One turn moves each row of this set onto another row. After a few examples, where does it send each row asked below?
J137:   3  27   5  14  21  29 -26  -1  21  41  -6  -7   6  40  11  43  12
J800:  -8  39  22  30   3  30 -14  16  28  20   4   2   4  21  36  37   0
J214: -12  12 -34  17   5  19 -16   1  12  -4   5  18   4  13  -7  36  -4
J534: -17 -10  -7  23   2  39  -2 -17 -15  -1   3   6 -17   2  15  14   7
J24:   7  22   9  33   2  17 -32 -22   8  -1 -15 -12   0  28  27  44  30
J123:  -6  -1 -19  18  15  32 -32   2  11  34  17 -16 -11  22  25  25  28
J331:   1  20 -29  15   0  39 -23   5  -8  15  -4  14  -3  20  39  26  28
J526:  -6  -6  -2  19  -8  45 -16  19  25 -13   0  -1  -5  19  28   8   6
J49: -10 -22 -29  18   8  25 -16   3  22   2  -3   3   5  33   2  24   2
J883:  -3 -27 -18  32  -6  23 -30 -10   7  12  -5  -1  16  22  34  34  13
J359:   5  43  18   9   9  38 -17  -8  10  -3 -13   1  -1  41  20  35   7
J158:   3  13  12  41  -3  36  -9 -21  10  31 -15   2 -11  37  18  43  -3
J385:  -9 -10  21  32   5  28 -11   3  21  13 -15  14  13  18 -10  34   4
J652: -14  15 -22  19   8  43 -15   2  -1  32  15  17 -21  10  28  33   9
J252:   2  42  13  31  11  39 -19  -9  -9  27 -11 -13   1  14  12  25  18
J442: -27  13 -16  25 -13  27  -1  -5   9  12  16   1  -1  24  48  24  -8
J509:  14  12  -6   6   1  49 -26  15  -7 -11   1   5  -4  25  23  13   8
J461: -10  31   3  11  22   9 -29 -13  17   9   0   9  13  31   9  57   0
J902: -14  29 -32   2   5  23 -20  11 -10  -1   6  -1   7  13  15  22  21
J650: -13 -29 -18  18  15  24 -30   3  22   8  10  -4   0  28  20  26   9
J742:  -8   4  -3  22 -17  34 -22  10  15  -8   1 -29   5   6  14   8  18
J858: -22 -11  21  28  11  11 -19 -13  13   7  -5 -16  11  28  11  30  30
J440:  -6 -23 -10  14   4  32 -16  -1  -8   6   2  -9   9  29  -4  24 -15
J36: -12  -9 -16  16   2  32  -3   0 -15  17  -4 -10   4   8   0   5   9
J781:   4  25  -2  24  21  26 -16   3  12  34 -11  -5  14  51  12  39  14
J44: -26  20 -18   1   7  31  -8  10 -14  14  21   5  -5  14  20  26 -10
J816:  -6  44  18  20  15  32 -12  -6   8 -12  -3  -6  -6  41  17  34  12
J264: -11 -18 -13  28   1  25 -22  -9  -6   9   3  14   2  -9  30  26  18
J87: -15  42  14  34   7  20 -22 -14  -3  11   1   5   8  -3  19  40  -2
J741:  -9  20  21  24   0  25 -13   7  12  25   2  -8   4  15  -4  38 -25
J107:   3  32   8  23  19  25 -24 -19 -26  10 -10   4  12  21   9  39   1
J376: -11  18   7  18  30   8 -30  -2   7  11  10  10  14  33  17  56  -5
J998: -19  -2  20  38  -8  25   5 -14  18   2 -20   4  11  33  20  26  14
J235:  -7  28   9  34   9  24 -20  -7 -10  45  -5  -4  21  14  28  37   0
J207:  -8  -4 -11  23 -12  29 -13  12  -3  12  -5  -6  14  -9  25   4  19
J997: -14  40  23  15   1  25 -17   2  24  18   5  -1  10  25  40  39  -7
J589:  -1  21  19  12   4   4 -36   5  -1  -5  -2 -18  24  18  14  37   0
J424: -15  -5  -1  37 -12  44 -11 -14  19  -6   6   3 -23   5  16  27   0
J748: -23  -5  -6  21  -7  36  -4   0  23 -17   7  -7 -12  26  32  12   3
J296: -10  -8  42  18   6  30 -20  10   8  -2  -3  -5  12  19  13  22   8

J997 turns into -> J137
J36 turns into -> J534
J800 turns into -> J781
And these:
J296 turns into -> J385
J87 turns into -> J235
J440 turns into -> J424
J49 turns into -> J748
J44 turns into -> J652
J158 turns into -> J24
J214 turns into -> J442

